In the data rows, the value 128 means zero.
The table:
[151  81 134 191 128 176 136  97]
[133  85 129 165 122 182 106 113]
[106 173 130  98 129 118 128 139]
[111 154 127 131 155  77 128 157]
[161 113 140 134 117 179 113  73]
[123  79 134 168 105 152 121  93]
[142  98 126 161 109 150  93 104]
[109 155 126 118 127  90 129 133]
[176 121 154 162 124 144 118  97]
[138 180 120 100 101 117 128 123]
[ 63 120 121 117 159  92 136 166]
[144  91 134 174 102 179 149  90]
[114  87 139 174 136 155 122  94]
[ 68 132 131  95 153  73 146 161]
[ 90 156 125 110 128 103 114 151]
[131 153 108  94 115  87 121 156]
[102 144 125  84 147 111 133 153]
[173 113 112 137 122 178 127  87]
[215 116 121 138  93 185 123  77]
[122 174 125  93 135 101 121 178]
[100 184 142 100 131  96 124 164]
[ 72 121 125 113 131 105 130 175]
[167 106 109 166 123 160 126  77]
[119 183 121  93 119  99 120 175]
[155  95 149 146 127 158 137  85]
[110 141 142 113 156  87 141 160]
[100 132 112 108 145 114 144 181]
[122 147 108  91 142  96 116 139]
[157 108 125 164 113 184 136  77]
[ 86 143 129  90 159  88 131 171]
[126 148 136  82 132 111 128 143]
[153  86 117 163 117 158 126 103]
[139 139 124 104 139 126 110 141]
[ 89 131 139 134 138  88 126 170]
[124  98 111 161 136 155 123 118]
[126 160 105  82 139  83 149 161]
[ 96 169 127 102 133  90 110 166]
[100 142 129 122 148  98 116 156]
[171 123 130 147 103 180 129  72]
[120 190 121  69 128  93 143 137]
[121 163 134  99 143 132 117 136]
[143  85 114 180 121 157 131  87]
[190 118 131 144 133 174 144  94]
[134  87 131 175 154 163 133  78]
[117 170 112 117 113 126 137 144]
[ 80 135 121 125 139  85 123 148]
[145  98 118 166 126 180 131 109]
[161 128 122 158  96 156 135  79]
[100 122 127 107 149 104 117 148]
[112 165 118  82 138  81 107 165]
[134  80 119 173 115 150 147  87]
[107 174 105  74 137  99 130 170]
[193  87 121 160 107 173 163  97]
[129  74 133 173 124 171 129 109]
[ 95 158 133 140 136 103 111 170]
[145 117 126 133  99 175 132  95]
[123  69 140 180 107 160 103  92]
[103 174 118 108 157 112 136 162]
[ 89 137 146 113 131  77 118 186]
[134  94 140 161 125 157 152  99]
[ 80 127 111 108 141 108 132 177]
[112 150 142 133 142 111 123 160]
[153  85 128 180 141 158 124 107]
[121 181 112  90 150  75 135 131]
[ 91 158 142 105 149  55 133 160]
[131 173 122  90 141 117 138 166]
[178 113 124 151 113 167 150  94]
[137 166 119 112 128 112 135 126]
[121 158 121 106 137 100 125 155]
[100 164 144  81 147 101 119 159]
[140  75 135 144 117 160 140  86]
[167 121 120 135 124 168 127  82]
[146  58 138 171 105 165 128  88]
[120 174 134  84 146  96 138 140]
[ 94 118 129 103 138  86 135 157]
[151  83 132 145  99 158 131  98]
[ 98 140 112 110 144  75 145 151]
[178  95 133 172 106 150 116  74]
[191 118 122 143 130 164 135  87]
[119 158 120 102 143  92 118 174]
[ 89 128 149 120 134  88 148 149]
[ 90 141 138 120 136  80 137 165]
[180 100 127 145  91 167 123  86]
The rows lie near the corners of a hidden 2-dimensional box; two corners joined by an edge are never in the same group. There are 2 groups. The first row asked about is in group 0, and each new group gets the next number.
More rows, each followed by its group:
[129  79 138 194 115 154 132  99] 0
[ 91 163 128  97 137  75 127 180] 0
[ 83 133 141 121 124  95 147 164] 1
[177  83 134 151  95 160 137  63] 0
[112  96 134 103 145  96  99 163] 1
[127 172 131  88 160  94 145 115] 0
[161  87 134 158 113 171 134 122] 0
[ 91 143 133 124 148 105 124 176] 1
[154  85 123 194 117 149 142 110] 0
[128 200 142  96 128 115 134 160] 0
[141  92 145 167 120 166 125 105] 0
[139  91 123 170 134 165 123  84] 0
[103 122 118 123 140  75 127 167] 1
[170 139 133 130 112 165 136 104] 1
[139 100 139 140 107 149  97 103] 0
[129  76 152 172 108 146 124 105] 0
[ 84 143 138 127 150 110 118 145] 1
[140  64 119 151 125 165 133  79] 0
[112 155 139 101 144 101 129 155] 0
[110 160 135 108 124 119 122 163] 0
[132 158 127  90 128 101 138 156] 0
[161 116 120 138  96 182 134 102] 1
[203 107 118 133 113 175 122  64] 1
[154  93 137 161  99 175 113 111] 1
[111 136 140 128 134  95 128 178] 1
[146  88 161 172 109 160 148  99] 0
[111 180 121 108 129 120 128 176] 0
[172 134 124 160  93 166 121  80] 1
[191 114 123 151 116 167 136 101] 1
[160 111 141 155 100 186 136 101] 1
[ 78 121 114 126 144  94  94 165] 1
[175 130 111 153 126 175 117  68] 1
[127 172 125  78 132 121 110 156] 0
[ 94 155 154 106 153  89 123 159] 1
[ 97 139 132  91 154  90 132 179] 1
[140 117 151 173 121 147 119  97] 0
[106 168 135  88 125  82 143 155] 0
[141  94 122 180 132 162 112  85] 0
[125  92 139 151 138 158 134  83] 0
[148 166 119  87 122 115 127 158] 0
[ 97 157  98 126 156  98 122 164] 1
[137  81 126 170 130 168 142  65] 0
[123 163 100  72 147 105  94 161] 0
[124 177 134  88 123 107 130 135] 0
[182 113 167 132 109 163 128  92] 1
[176 101 113 143  93 170 111  76] 1
[103 145 120 118 157  63 116 133] 1
[125 149 101  78 137 121 115 154] 0
[182 103 156 153 115 165 132  74] 1
[ 83 133 122 121 130 108 143 164] 1
[ 88 149 120  99 133  81 130 166] 1
[146  65 140 174 123 136 123  93] 0
[181  94 128 130 112 180 144  75] 1
[123 170 136  87 140 114 127 155] 0
[101 159 115  86 109 109 138 145] 0
[ 75 118 119 120 137 100 150 154] 1
[104 109 118 106 141 106 105 165] 1
[ 77 153 117 111 156  91 121 189] 1
[178 115 145 138 122 168 147  74] 1
[111 160 111 100 126 118 131 137] 0
[101 140 129 139 133 105 112 165] 1
[ 81 146 134  99 125 123 121 173] 1
[195 137 113 145 101 153 129  87] 1
[ 83 114 144 114 134  95 143 154] 1
[134 105 118 167 128 164 120  98] 0
[126 152 125  99 131 118 140 141] 0
